In the data rows, the value 500 means zero.
Every row has a hidden score from 0 to 30. What is each row's score? 15 is about the middle. The score is a weighted sum of the row's numbers plus the product of two more (or one squared), each taken from its middle value.
481,429,294,433,497,280,440,601,606,601,509,656,680,870,501,646,552,656 20
419,550,375,494,473,386,391,676,563,750,263,646,219,408,594,291,338,459 1
481,617,605,639,390,586,595,655,496,315,505,580,441,532,578,513,552,502 11
491,563,611,673,296,582,575,546,478,434,554,461,539,531,630,497,444,481 11
519,484,462,552,583,462,281,515,468,607,443,413,599,572,574,482,520,500 16
485,495,459,525,587,458,437,490,583,480,392,486,645,606,476,434,420,528 16
472,497,655,589,395,628,513,560,477,298,644,552,396,606,493,488,565,556 18
402,523,592,463,484,415,494,545,620,521,329,605,538,469,461,451,416,557 10
425,417,468,485,636,649,436,465,488,518,522,451,610,520,501,513,423,532 17
460,555,649,736,479,486,492,655,407,385,582,465,463,492,515,630,538,643 16
533,362,470,576,539,635,353,337,506,531,509,473,588,561,465,591,515,468 19
609,340,466,557,477,609,408,491,457,326,617,574,494,677,595,461,496,544 18
449,566,562,596,460,518,429,446,552,567,451,584,584,581,417,522,405,437 12
474,640,568,425,570,436,404,647,616,373,164,595,416,635,591,661,714,420 12
418,401,347,719,667,609,739,403,813,754,490,385,117,408,432,156,434,186 1
501,380,397,532,418,643,558,419,617,605,597,520,601,473,397,495,395,523 17
535,569,461,462,518,459,603,452,562,557,434,590,550,580,373,371,435,639 14
374,561,505,409,537,477,520,590,441,512,568,409,442,438,598,477,612,507 15
572,565,482,471,498,464,486,376,552,567,556,563,640,592,518,516,384,604 14
625,469,242,248,605,448,585,461,444,587,286,553,569,640,176,485,521,617 21
473,449,532,450,528,507,449,551,546,537,490,475,447,464,582,619,658,504 16
510,443,483,534,518,318,503,557,530,486,537,595,446,469,717,590,628,524 12
410,476,508,508,601,494,440,571,447,515,372,586,465,523,533,505,448,599 13
443,455,515,407,517,551,527,491,419,603,439,414,398,316,680,560,710,449 21
423,578,510,584,475,509,451,431,595,577,463,539,644,588,343,523,421,501 15
495,543,480,467,567,499,527,553,475,529,486,480,437,507,543,517,416,525 12
240,535,439,453,536,463,596,493,421,682,268,386,410,384,624,586,685,416 20
407,453,385,430,551,596,512,447,412,557,444,466,474,360,489,473,599,447 19
301,527,491,468,474,577,560,491,429,612,470,412,524,326,577,603,564,469 22
545,532,592,441,598,483,451,538,603,403,454,579,645,485,527,531,478,430 11
553,369,615,524,457,474,429,521,544,489,632,510,438,552,436,429,414,493 15
373,557,692,596,378,523,698,609,436,470,782,554,595,737,589,470,470,611 17
520,598,515,439,565,561,445,344,456,528,456,506,501,394,459,442,352,385 11
548,380,442,504,527,594,369,377,525,574,605,517,583,546,396,481,468,498 18
468,565,575,365,449,473,511,504,514,615,496,440,568,349,567,588,593,507 19
518,606,550,698,397,498,541,512,462,366,503,476,448,710,532,468,513,541 15
494,598,673,453,601,613,617,579,534,628,464,545,594,494,536,573,623,483 14
405,493,498,425,493,488,587,466,462,629,587,462,417,409,644,639,645,506 22
361,495,525,573,711,468,643,489,340,631,485,598,660,721,600,412,662,268 10
519,654,597,709,437,518,576,635,591,354,517,440,466,684,591,548,465,629 15
460,427,497,557,625,487,408,507,419,508,489,610,564,492,493,389,432,493 12
527,530,458,473,473,379,461,430,507,562,406,540,528,499,522,529,492,585 14
457,607,292,604,543,475,473,319,634,437,480,597,581,673,398,498,437,394 13
535,433,579,485,503,519,451,489,621,537,527,463,356,520,565,741,474,615 17
418,586,446,523,571,591,538,526,546,520,487,409,558,437,624,550,636,494 15
522,441,440,438,524,543,485,378,490,519,508,467,441,518,462,504,484,554 17
449,439,527,460,543,493,544,582,491,453,416,528,444,426,555,387,446,538 10
483,516,591,528,495,450,530,464,575,517,444,511,394,467,424,564,425,640 15
503,429,521,481,511,684,418,450,521,530,533,559,500,493,426,480,441,484 15
821,471,258,463,628,347,469,300,527,414,196,627,784,266,405,646,401,552 23
387,403,545,511,619,502,482,510,358,569,486,572,545,660,626,364,511,455 14
971,485,548,407,653,093,318,454,656,190,450,644,406,445,807,754,447,573 7
516,431,194,623,437,602,342,183,501,721,544,562,782,583,542,513,420,619 20
510,568,549,501,601,442,547,555,536,509,438,436,556,443,522,329,406,615 13
501,642,788,732,423,644,682,654,553,387,597,503,550,631,621,593,479,571 12
508,460,501,394,535,391,389,405,584,540,455,569,511,549,407,495,314,503 12
591,507,459,372,756,610,482,455,365,427,560,432,549,415,509,531,178,609 13
537,389,485,538,434,570,372,427,527,589,560,540,568,585,417,451,480,554 18
552,500,536,489,529,516,484,562,469,536,505,402,416,411,497,641,621,442 18
545,345,444,582,598,663,455,464,511,539,506,482,640,584,592,343,540,509 17
551,587,533,745,395,648,579,504,467,378,623,472,705,593,531,493,497,523 15
403,663,600,539,332,416,558,708,596,438,415,412,538,432,544,344,392,429 6
623,492,465,496,676,410,447,408,629,680,448,531,486,529,473,387,349,486 8
454,511,341,344,731,690,413,403,532,553,346,661,606,516,497,454,554,382 12
415,489,461,538,514,528,533,350,604,600,509,515,550,561,433,505,391,485 14
535,529,462,573,619,514,523,370,573,522,470,540,611,524,554,399,377,551 11
510,266,459,388,556,579,476,442,617,567,626,473,531,585,368,591,458,492 19
462,662,567,686,337,493,515,431,478,376,628,492,434,558,463,655,483,559 18
527,500,518,503,461,464,508,586,541,417,419,529,672,516,347,454,385,603 15
504,546,602,439,454,527,706,597,406,604,492,466,392,470,478,494,425,450 15
504,466,478,477,525,544,472,512,447,546,576,472,376,482,603,609,671,465 18
457,705,795,716,504,632,530,669,745,491,543,436,312,663,625,999,462,744 17
398,558,669,621,440,486,540,576,398,367,577,511,515,554,501,475,500,535 15
488,313,485,416,560,438,521,797,541,617,543,513,477,698,425,520,575,563 18
629,497,636,681,443,495,492,532,420,430,720,378,526,559,500,487,610,537 19
531,328,472,464,573,526,429,460,441,575,483,504,456,525,469,449,472,518 15
446,795,617,227,450,687,982,955,073,310,487,412,040,641,386,445,999,009 23
403,427,397,510,477,614,403,394,410,521,616,491,482,651,404,681,620,491 24
566,612,543,704,355,536,534,516,471,358,587,503,572,627,555,548,479,570 15
563,612,569,645,487,663,572,529,389,430,528,454,611,571,575,438,462,569 14
471,556,499,475,597,445,452,528,513,534,379,486,581,565,557,523,436,463 11
490,653,406,508,537,423,509,349,515,536,412,496,497,461,660,465,433,553 11
442,414,461,373,444,513,521,317,485,569,521,477,599,605,344,491,459,495 19
413,450,382,502,289,447,339,299,605,568,381,570,548,328,451,341,374,530 12
331,455,553,528,374,405,452,439,403,125,788,602,475,411,410,422,474,401 16
535,277,401,461,507,559,418,363,481,632,658,547,382,543,402,550,486,588 21
489,645,557,754,311,572,604,551,511,293,551,593,461,650,615,486,481,488 10
404,553,526,453,369,486,537,456,445,581,499,448,455,317,625,457,571,550 17
490,409,400,449,420,504,463,279,558,483,546,429,227,477,590,622,563,492 21
589,560,443,496,313,423,553,611,379,444,598,475,520,746,379,422,550,502 17
490,393,460,634,396,524,691,422,646,468,410,431,517,451,484,335,423,522 11
507,422,590,542,462,393,461,509,556,479,462,555,519,474,487,467,398,517 11
450,547,598,395,562,526,574,602,501,552,551,416,388,352,670,517,697,449 14
395,547,511,436,459,449,561,505,471,386,835,636,522,511,528,404,543,511 15
819,681,077,265,682,379,484,437,550,561,391,968,421,580,603,427,231,642 8
510,569,622,181,849,517,408,289,335,586,501,716,633,358,414,356,573,594 17
